One turn moves each row of this set onto another row. After a few examples, where does it send each row asked below?
Q883: [-11.4   5.8  20.3  33.7   2.9   7.8 -10.2  16.1  21.7   7.0  34.9  11.7
   8.6 -10.0  -2.2 -10.0   8.6   0.5 -38.4 -12.7 -21.0  -3.5 -17.5 -14.0
  14.4]
Q675: [ -6.5  13.4  21.6   4.7   3.7  -7.1   0.5  -7.8  18.8 -10.5  30.6  -1.3
  -1.6 -32.8 -23.4 -25.5  -3.4 -12.9 -31.1   8.1 -14.4   9.2  -7.3  -7.6
   9.1]
Q312: [-19.7  -2.5  19.7   8.2 -11.3 -23.7  -6.5  12.8  22.4 -41.5  14.5  -0.5
 -11.9   9.3   3.5 -11.4 -15.5  -0.5  -0.7 -24.6   0.4   7.6   5.6 -11.2
 -41.2]
Q86: [ -1.9   6.9   0.8  16.2 -16.2 -17.3 -38.2   9.5  12.3  -1.1  30.7  29.7
   8.0  18.6  -9.9  -7.4  12.4 -12.3  22.4 -13.9  24.3   2.2   2.8 -12.3
 -27.9]
Q632: [-41.3  -3.9  52.6  25.9  -3.1   6.0 -32.4   3.9  30.0 -29.5   6.4   9.2
 -12.7   7.9  14.1  -0.4 -25.7 -25.7  -0.7  12.0  21.2  10.2   3.4 -12.6
 -30.6]
Q384: [-11.4  -4.4  23.8  -2.1 -16.6 -27.3  -7.0  -4.0  17.9  20.4   8.2  -2.7
  22.5 -24.7 -11.8  -9.1 -10.4   4.7   7.5  13.6   6.4   6.9  -5.0 -21.7
 -26.7]
Q803: [-14.1  -5.2  41.3   1.6 -10.4 -19.5 -11.7  16.5  25.5 -43.2  14.3  15.5
 -13.7  16.0  17.1   4.2 -24.5 -22.0  -7.4  -3.4   8.5   0.5  -4.2   0.0
 -39.3]
Q820: [-11.9 -12.2  21.1   9.5  11.1   3.6   0.8 -13.8  26.9  -0.4  38.5  18.1
  22.4   7.2  -9.7  -1.3 -26.6  -9.2   9.3  33.6  20.7   7.1  39.3  -3.6
 -27.1]
Q116: [-13.0  12.2  20.4  40.7  12.7  20.5  -3.8   9.7  23.9 -10.5  51.3  19.9
  14.9  -1.4   8.0  -5.1  -4.9  -8.7 -35.4   9.1 -10.5  -1.4  -2.9  -1.8
  17.8]
Q162: [ 16.3  -3.7  26.2  21.9  29.1  -2.7   3.6   4.7   5.7 -20.2  15.7  16.4
  17.9   9.0   4.2  23.0 -41.5 -22.4  -6.0   1.5  17.4  -3.7 -22.7  -3.2
 -25.7]
Q768: [-15.8   8.0  33.7  17.2   9.8  11.4  -7.8 -16.1  25.3  -7.6  33.2   6.5
  -1.7 -31.8 -21.2 -21.8 -10.2 -20.8 -31.7  26.3  -2.7  15.9   1.1  -7.0
  11.3]
Q63: [-13.0  17.6   8.7  21.3 -15.2  -9.9 -48.2   0.3  12.5  -6.3  31.1  27.4
  17.7   4.5  -1.3  -7.7   3.0 -19.0  26.7   3.9  31.5   3.8  -7.6 -12.4
 -19.2]
Q898: [-12.4  16.4  10.3  22.0 -19.8 -25.8 -34.9   9.5  10.2 -13.6  35.9  29.3
  21.9   3.1   4.9  -2.3   1.6 -22.1  25.1  15.5  29.7   5.1  -3.5  -6.7
 -15.9]
Q763: [-23.8  -9.7  41.9  11.9  -2.1   6.6 -36.4   4.9  30.9 -21.0   1.2  12.3
 -25.8  17.8   4.3  -4.1 -19.6 -16.2  -6.0 -18.2  14.5   4.2  -2.4 -14.5
 -43.0]
Q371: [-47.1  -3.5  30.8  31.4  -2.4   1.9 -27.1  -0.2  27.1 -28.5   4.4  -7.5
  -8.5   1.4   0.9 -14.5 -18.2  -6.4   5.5  -8.4  14.9  16.6  13.4 -24.5
 -30.8]
Q386: [-10.5   1.0  45.9   8.9  21.6  15.3  -2.0   3.7  23.1  -2.2  29.4  14.2
 -14.3   2.0 -28.3 -12.0   3.0 -41.2 -34.6  16.5   0.5 -11.7  12.9  -2.1
   3.7]
Q737: [-10.2   6.5  29.0  29.2   5.7   9.7  -7.9  23.9  19.0   9.1  32.2  13.6
   5.5   1.1  -2.9  -6.9  13.0  -8.0 -41.6 -13.5 -18.8 -13.6 -18.9 -12.4
  13.2]
Q531: [ 12.4  -4.6  19.7  28.1  28.4  12.2 -15.9  -8.9  11.1  -3.4   4.7   9.7
  12.6  -0.7  -6.6  12.3 -37.9  -8.4  -4.0 -15.3  16.9   8.5 -30.4 -17.8
 -29.9]
Q666: [-11.8 -18.5  21.9  50.7  25.0  -4.9   2.2   6.7   5.6   7.9   1.9  -7.7
  17.2  -7.4  -9.8   8.7 -22.0  -5.8   2.5  -8.4  12.9  16.4   0.5 -33.2
 -21.3]
Q633: [ -9.3   1.0  36.2  12.4  15.5   2.0  13.1   3.3  20.9 -13.3  43.2  12.3
  -4.9 -10.0 -21.5 -14.1  -2.9 -34.0 -32.2  27.9  -3.5   0.9  21.0   3.8
   8.8]
Q693: [-16.6   4.9  23.1  31.0 -18.2 -19.4 -39.3  12.5  15.0  -0.7  32.4  33.5
  14.6   6.8   5.4   1.4   3.9 -27.2  23.0  23.3  35.4   7.0   3.3  -8.8
 -17.0]
Q220: [-14.4  -8.6  30.7  50.6  34.6  15.0  -7.5  -2.5   9.7  -4.1   7.7   2.8
  23.0  -5.4  -2.3  14.8 -38.3 -19.1   3.2  13.3  24.5  12.8  -4.1 -21.7
 -18.1]
Q104: [-14.8   4.5  34.6  32.7  11.5  12.6  -6.0  26.9  19.0   6.3  34.0  14.7
   4.8   7.8  -1.2  -0.8  13.4 -18.1 -40.6  -7.6 -13.6 -18.6  -8.2 -10.5
  15.0]
Q859: [ -8.5 -16.3  27.7  44.5  25.4 -18.0  21.3  21.7   1.7  -7.2  11.2  -1.2
  21.6   3.0  -2.8  20.1 -24.1 -19.7  -0.5   8.9  13.4   4.3   8.3 -18.0
 -20.5]
Q562: [-39.4 -19.2  40.5  29.8  -7.9 -19.2  -8.0  22.8  24.8 -24.4   8.6  -1.3
 -14.0  10.6   8.4  -3.9 -12.2 -13.1  -0.8  -1.4  11.0  13.0  25.1 -17.1
 -32.7]
Q812: [ -5.5  -7.9  27.8   2.7 -10.5  -1.5 -23.7 -22.1  32.0  20.2  16.3  12.2
  16.5 -21.7  -7.2  -5.7 -29.4   4.8   2.2  26.0  16.9  19.9  -4.4 -16.0
 -28.7]
Q470: [ -0.6 -16.0  41.3  37.8  31.9  10.9 -10.4   8.6  10.7   9.3  -3.0  10.4
   4.6   9.3  -6.9  20.9 -29.1 -25.1  -6.7  -3.7  22.1  -1.2 -14.4 -22.1
 -27.3]
Q717: [-38.2   2.2  29.4  20.7 -10.4 -25.0  -4.5  10.5  20.0 -50.3  19.3  -2.3
   3.3  -1.6  16.1  -5.7 -23.9 -12.2   6.0   4.8   7.6  13.0  13.4  -9.4
 -26.9]
Q830: [  7.2  -6.6  15.1  -6.1  -5.3  -6.0  -4.0 -20.3  31.6  -1.0  36.2  21.7
  19.7  -6.8  -4.1  -4.0 -34.0   2.8   3.0  26.2  12.4  15.4   9.2  -0.3
 -31.6]
Q328: [ -7.2  -4.0  12.1  25.1 -13.9  -9.9 -42.3  12.3  17.6  11.5  27.5  31.6
   2.9  20.0  -7.9  -2.8  12.5 -17.6  18.0  -5.8  28.8   4.8   9.5 -14.4
 -28.1]
Q100: [-12.7   6.8  32.6  34.2  14.1  11.2   0.2  25.7  18.8  -3.8  42.5  18.7
   9.3  10.4   3.5   2.5   6.6 -21.1 -39.1   1.7 -12.9 -20.1  -3.7  -3.5
  14.6]
Q871: [  4.4  -5.7   8.3  33.5  22.4 -20.2  15.6   5.6   0.9 -21.5  19.2  -3.9
  28.1  -6.6   0.1  11.2 -35.7  -4.0   2.0  -2.5   7.8  11.6  -5.8 -15.2
 -20.5]
Q868: [-12.3   9.0  28.0  34.0  16.3  20.9  -3.6  16.5  22.8 -10.0  48.2  23.1
  13.0   7.9   6.8   3.1  -2.3 -19.5 -38.3   7.7 -10.2 -11.2  -3.6   0.7
  17.6]
Q446: [ -5.5  11.0  33.0   2.2   9.8   8.7 -14.1 -10.3  21.5   1.8  17.3   2.0
 -10.9 -23.2 -30.5 -25.9   3.4 -19.8 -35.2  -2.5  -9.3  -0.6 -18.6 -13.4
   3.8]
Q886: [-18.5  11.8   1.6  28.0 -15.0 -13.7 -39.0   6.1  10.2  -2.4  31.2  20.1
  16.9   8.1  -6.7 -11.6  11.6 -11.8  27.2  -3.9  26.4   7.0   6.8 -17.9
 -20.1]
Q801: [-25.8   0.7  38.8  -0.8   7.8  -4.8  -9.1   8.0  11.7  21.4  -0.3  -1.8
  16.9   5.9 -19.5  -5.9   2.5 -21.6  13.5   7.3  18.6 -28.4   9.1 -26.1
 -29.0]
Q607: [-13.4   0.2  28.1 -12.1  13.0 -12.9   9.3  11.3  11.0   0.1  19.4   6.3
  20.7  20.8 -17.3  -0.8  -5.4 -22.5  11.8  10.1  14.4 -32.5  22.7  -8.7
 -31.6]
Q681: [ -5.9  -3.8  30.6  -6.5  19.8  14.3  -7.3  -9.3  23.9  -0.3  28.8  21.6
  15.7  26.1 -13.6   2.2 -22.1 -26.8   7.9  19.8  23.9 -18.9  24.7  -1.7
 -32.7]
Q203: [ 18.5 -12.5  18.1  22.5  20.3 -20.7  12.1  15.6   2.5  -6.9   6.7   4.7
  11.5   4.7  -6.1  15.9 -23.8  -8.8  -7.2 -19.7   4.1   0.0 -18.2 -13.5
 -31.9]
Q617: [-21.2  11.2  31.1   4.9  -5.5   1.2 -30.2  -4.1  27.0 -45.7  11.2  10.8
  -8.0   5.6  13.1  -7.4 -30.5 -14.0   0.7  -9.8  14.1   4.7 -15.3  -6.7
 -38.2]
Q377: [ -9.8  12.6  15.0  36.0   6.9  17.0  -8.7   4.5  25.5  -8.6  49.5  17.6
  14.4  -8.9   6.3  -7.3  -5.5  -1.9 -38.9   1.0 -14.4   3.6 -12.5  -3.3
  17.5]
Q690: [-17.5   3.9  35.1  11.6  11.8  -1.1   1.7   6.9  16.7   4.8  20.2  -5.5
 -10.3 -15.0 -34.0 -26.5  14.6 -24.9 -32.3  -1.5 -10.6  -6.5   5.7 -17.7
   5.8]
Q448: [ -4.4  -6.4  15.6  25.5 -19.8 -26.6 -27.1  22.0  14.5   6.1  33.8  33.4
   6.1  17.7  -2.1  -0.2  13.6 -19.6  17.1   5.1  26.0   6.2  14.0  -6.6
 -24.3]
Q406: [  0.2   5.0  36.6  -3.1  17.4  -2.5   7.9   9.3  16.5  -5.0  25.3   8.4
 -15.2  -1.1 -29.9 -17.1   8.9 -31.9 -34.7  -0.3 -10.6 -17.5   2.9  -3.1
   0.6]
Q670: [ -0.6   0.2  20.9  20.8 -19.2 -21.0 -37.8  16.0  16.3   2.4  34.0  42.3
   6.7  15.7   4.6   6.0   4.8 -26.2  14.2  12.7  31.8   2.4  -0.8  -2.6
 -24.8]
Q543: [ -9.5   9.9  18.2  35.9   3.7  17.5 -13.8   6.8  24.9   1.9  40.6  14.1
  11.1 -12.9   1.9  -9.1  -1.2   1.6 -39.6  -5.8 -15.5   3.6 -18.3 -12.1
  15.9]
Q381: [  0.8  10.3  33.4   5.0  14.4   9.9  -1.5 -13.4  25.5 -20.1  40.6  20.0
  -3.8 -17.2 -16.6 -14.2 -16.6 -29.3 -36.4  26.4  -3.6   5.1  -1.6   6.0
   7.8]
Q11: [ -5.9   5.3  34.5 -15.6  -7.3 -16.9 -14.1   0.5  13.8  19.3  -1.1   2.5
  16.6  -6.3 -15.1  -3.9  -5.5  -9.5   6.0  -0.1  10.7 -19.1 -20.8 -19.2
 -32.3]

Q203 turns into Q666
Q820 turns into Q681
Q670 turns into Q448
Now these:
Q406 turns into Q690
Q116 turns into Q868
Q312 turns into Q371

